Each path below is one point turned by a fixed rotation once a step. After each direction that follows a path, write how fast that rotation turns it, in deg/step (0 if it stays still).
Each turn is a multiple of 5 degrees from 10 to 175, or 0.
Each row of a path follows its step; steps can be skipped.

step 2: [-15  -4  24  10  18   3  18  25  -3   0  14   7   6  14 -24  34   9 -15
 -35  -1  25  18 -19   2 -51   9 -19  -8  14  20  -8 -27  13   0 -21   7
  17   6 -14  33  -4   7   6   5  20 -23  -4  35  -7]
step 3: [ 40   1   5 -16   4   0   1   8  -3  -8  -4  -9 -32  33 -34  21   6 -22
  17   1  -9  -1  -6  -4  -1   7  44  10  15  25  -7 -33  29  28  19  -1
 -12 -12   9  17  31   1  -8  22  31  19   1   5   7]
step 5: [-22  14  -6  23  22  12  -9 -19 -16   2   2  24  -8   6 -47 -13   0  -3
  14 -41 -10  -1 -12  18  -6  -4 -22  -2  42   9   3 -14   3 -16   8 -16
 -24   9   4 -26  -8  -6   5  24 -37 -10 -26  26   5]
step 6: [ -1  35  33   5 -10  -3  19   1   0   2   9   5 -47  11   4  12  -4  -4
 -10 -13  37  14 -10 -10 -34  19 -19  11  21  -1  21 -33   4 -10 -28 -21
 -10   6 -38   6  25  -4   4 -15   0 -13  13  22  -4]
step 8: [  3  28  22   5   5   7  16  -1  -3   8  19  21  -9  10 -12  -1  21 -49
 -13 -41  -8   3   5  16  29 -21 -23 -13 -15  14  17  26  23  48  -4  -1
  14  -9  15  13 -19 -11   4  15  24  -6  -2  -3  15]
step 9: [-13  25 -22 -27  33 -16 -12 -16 -23 -36  -3  23  -7   9  -5  16  32 -19
  12 -20  13 -14 -20  26  -2 -16  -6   4  14  12  19 -11  22  -4  31  -5
 -17   0  -8 -28  -2   3  16   4  -9 -17 -20  28 -29]
step 12: [ -3  35  21 -21 -10 -11   2   3 -32  21  40  24 -12  14  11  -7 -26 -32
   1 -15   1 -15   8  20  26 -14  13   2  29  12  13   0  10  31 -21   9
  -6  13  18  32 -12  -4 -14  -4   5 -26 -28  -9   3]
step 15: [ 28 -26  -9  -9   6  -3  12  -4 -17  19  -6  -9 -17   2   4  30   9 -32
 -43 -11 -21  26 -26 -31  24   2  -9 -15  10   6  31 -48  18  -4   5   8
 -11  15  19   4  -6 -12 -10 -10 -17 -15   0   9 -12]
step 16: [ -6  33  17   6   0  13 -31   8 -19  -5  12 -14  -8  19 -13   7 -10 -38
  -7   1   9  -4  19 -22  33 -11   4 -28  20   5  -7  -3   5  24  18 -19
   3  45   8  26  16  16   7  10  -3 -38 -30  -3  11]
step 17: [ 19  -4  18 -18  -5  11 -17  -8 -23  -6   1  26   5  18 -25 -17  11   5
  -7 -18  15  17   9  23 -42   6   3 -20  25 -21  41  27  19  12  26   0
 -14  20  -8 -19  23  -8  -5  -2  31 -26 -13  -1 -16]
Speeds:
[ -2  -4   4   0   0  -3  -3  -2  -9   6   2  -4  -1  -5   5  -4  -2   5
   3  -5  10   4   5 -10  -4   4  -7   4   3  -5   1  -2  -1  11  10  -1
  -7   7   2  -2   1   5   0   3 -13   6  -4   0   4] | 65
[-10   5  -8   3  -2   4   3  -6   0  -3   3   4   7   1  -4   3   0   7
   1  -6  -4   2  -1  -5  -6  -3   3   4  -2  11   9   3  -5   2   2  -9
  -4   4   2  -2  -1   9  -7 -11   1   2   7   3  -6] | 85
[  3   2   2 -11  -2   5   0  -3  -8  -5   5  -5   4   3  -9  -2  -8   5
   2   0   1 -10   3   9   0  -3   1  -8  -6  -2   4   1   4  14   3   8
  -1  -1   0   4  -2   3   2   0   8   4   6   0   5] | 80
[  3  -1  -6   0   5  -5  -9   3  -3   3   3  -7  11  -3   7  -1   5   6
 -12  -1   4  -2   0   7   5  -1   5   0   2   3   5  -9   0  -5  -9   6
  -5   1  -4   3  -7   8  -9  -1  -5  -4   1  -3   5] | 130
[  0 -10   1  -8   2  -3   1  -3  -4  -2  -1  -3   3  -6  -7   1   5   2
   3   2  -9  -2   7   5   3  -4   8   2  14   3   2  -6   4  -5   3 -10
  -2   1   5  -7   3  -2  10   5  -3   3   7  -5  -1] | 175
[ 4 -2 -9 -4  5  6 -7  4 -3 -1 -3  1 -8 -4 -1 -4 -3 -1 -4  5  1 12  5 -7
  4 -6  4  5  4  7 -1  4  0 13 -9 -4  0 -3  2  9  0  1  4  0  6  0 -5 -8
 -1] | 85
[ -2   8   1  -3   4  -2   2  -1  -3  -2   1   2  11   2  -9  -4  -2  -7
  -1  -7   3  -1  -1  -5   8  -1   2   2  -2   0  -9   3   1   2  -2   1
   3   9   0  -5 -10 -10   4  -6 -10  -5  -3 -12  -3] | 95

step 1: [ 11  14 -13   8  18 -12  -1  -1 -10  19  23 -15  -6 -19  20  29   3  -3
   0 -19  12 -12  11   6  -6 -14 -23  11 -18 -10  37 -11   9 -14 -20 -14
 -30   1   3   4  29  18 -17  21 -27  22  21   6 -30]
step 2: [ -7 -12 -38 -27   3  15  -3   9   5  21   0  -4  -9  13  19 -19 -18   7
  24  -3  -1 -20  -1  22 -27  13  -4   7  14  -6 -17  27  29  16  -3  -8
   4  47 -14  -7  31  -7 -12  -3 -23  13   7   4   0]
step 3: [  7 -16   2  -2 -42  25   3   6  21  -7 -24  13   1 -10   0  -8 -24  -5
  -3  -5  39  -9   5  -3 -24  -6  -7  16   3 -20  -7   0   0  29  28   2
 -11 -17 -27  23   4 -32 -25  -7  31   1 -14   0  -1]
step 4: [ 17 -12  16   8  15  -9 -14 -10  36  -8   6   3  20   6  -4  35  18 -21
   0 -13  19 -26  21   4 -11   1 -13  -1   2  17 -25 -16 -29 -21  17  37
  23 -22   5  17  14  -9  -5   0 -10  16 -10 -11 -15]
step 5: [ 20  -6  -4  18  17  18 -32   0  48  15  40  10   8   7 -15 -14  -1  -8
   6  -9 -18  15  19  12  14  11 -11  21 -10  17  15  -1  22 -10 -17  -7
 -11   2   4  14   5  43  -4  10  -4   9  15 -13   4]
step 6: [ 11   3 -21  15  10  -1 -41  -4 -28  22   5  26 -13  -9  13 -11 -27  -2
  23 -11  -3 -14  11  -4 -18 -15  10  16 -12  -6  17   2   7   9 -21   7
  -6  18   3  -5  -2 -25 -19 -13   1   3  16  -3  55]
step 8: [  8   8  -1  36 -15   3  23 -25  21  12 -17 -30  35  -1  -4  24 -26   2
  -7 -18 -13   1 -13   9 -15  10 -35  11   5  25 -33 -17   1 -22  12  -1
 -16  -1  -6  -2   7  -3  19 -16  17  14   0  -9  -6]
step 11: [ 18  13  19  12 -29  20  -1  12   6   9  -6   4 -24 -17   8 -16 -24 -13
  -5 -26  11   6  -9  20 -21 -21  16  10 -24   8  24 -14  13 -12 -10   0
  30 -16  -1 -11  -5 -27 -14 -21  21   8 -26   0 -32]
step 15: [  9 -12  -3  -4 -25   4   0   4  -2 -20  13  -1 -10  33 -23 -11  -6   6
  41  17  16   1  -6  29 -15  18  13  30 -17  14   6  -1  -3 -25   5 -24
   8  -3 -29  17   1 -27   2 -14 -18   2 -25  -9 -25]
step 17: [ 36 -14  -2 -11   8  -5   5  16   3  18  17  40 -10 -10  -2  29  -8   3
 -13   1 -29 -15   6 -28 -10  -9 -13  11  -2  17   1  30  -1  -1  -5  36
  -1  11   7  -6  26  10 -13  23  -3  -3  26   4 -30]
Speeds:
[ -3  -1  -3   8 -10  10  -1  -2   7  -9   0   2   7  -6  -5  -9   1   4
  -1   2  -5   6  -3   0  -2  10  -4  -5  -3  -2   1  -1   1   4   0  -6
  -6  10  -3   4  -1   4   2  -9   0  -6   3  -9  -4] | 140
[  5  13   4   0  12   3   1   1   1   0   1   1   6   3  11  -2   5 -12
  -8  -1  -2   5  -1  -1  -1   3   9   3   1   3  -7  -1   5   2   1  -4
   0  10  -1   0   4  -5   1   3   5   2   1  -5 -10] | 120
[  3  -7  -2   2  -3   6   0   3  -3  -1   4   7   1   4   5   2   9  -2
   8   7  10  -5  -6   2   8   3  -3   1   2  -3  -6  -2  10  -2   1   6
  -5  -6  -3  -3   9  -1 -11   0  -4  -4   9  -3  -4] | 25
[ -7  -6  -2  -5   2   7   2   5  15  -1  -2  -9   0 -10  11  -7   2  -4
  -4  -3   3   0  -2   0  -2  -6   0  -6  -1  -9   2   0   0   6  -2   2
   3  -6   0  -4   4  -3   0  -1 -10   6  -3   4  -4] | 40
[-3  6  1  0  4  3 12  9 -8  2  8  1 -8  1 -2 -9 -2  0 11 -7  5 -4  3  5
 -9 -2 -4  0  0 -1  1 -4  2  8 -2 -3  4  2  0 -2  4 -5  6 -8  4 -8  3  3
 -2] | 80
[ -4  -3   4  -2   7  -2   4   4   0   0  -8   1  10   2  -1  -3 -11   4
   5  -3   8   4   0  -4   0   4   2   1   8   2 -14  -4  -5   6  13   1
  -4  -5   1   6  -3   8  -2  -3  -3   3   1   1  -3] | 70
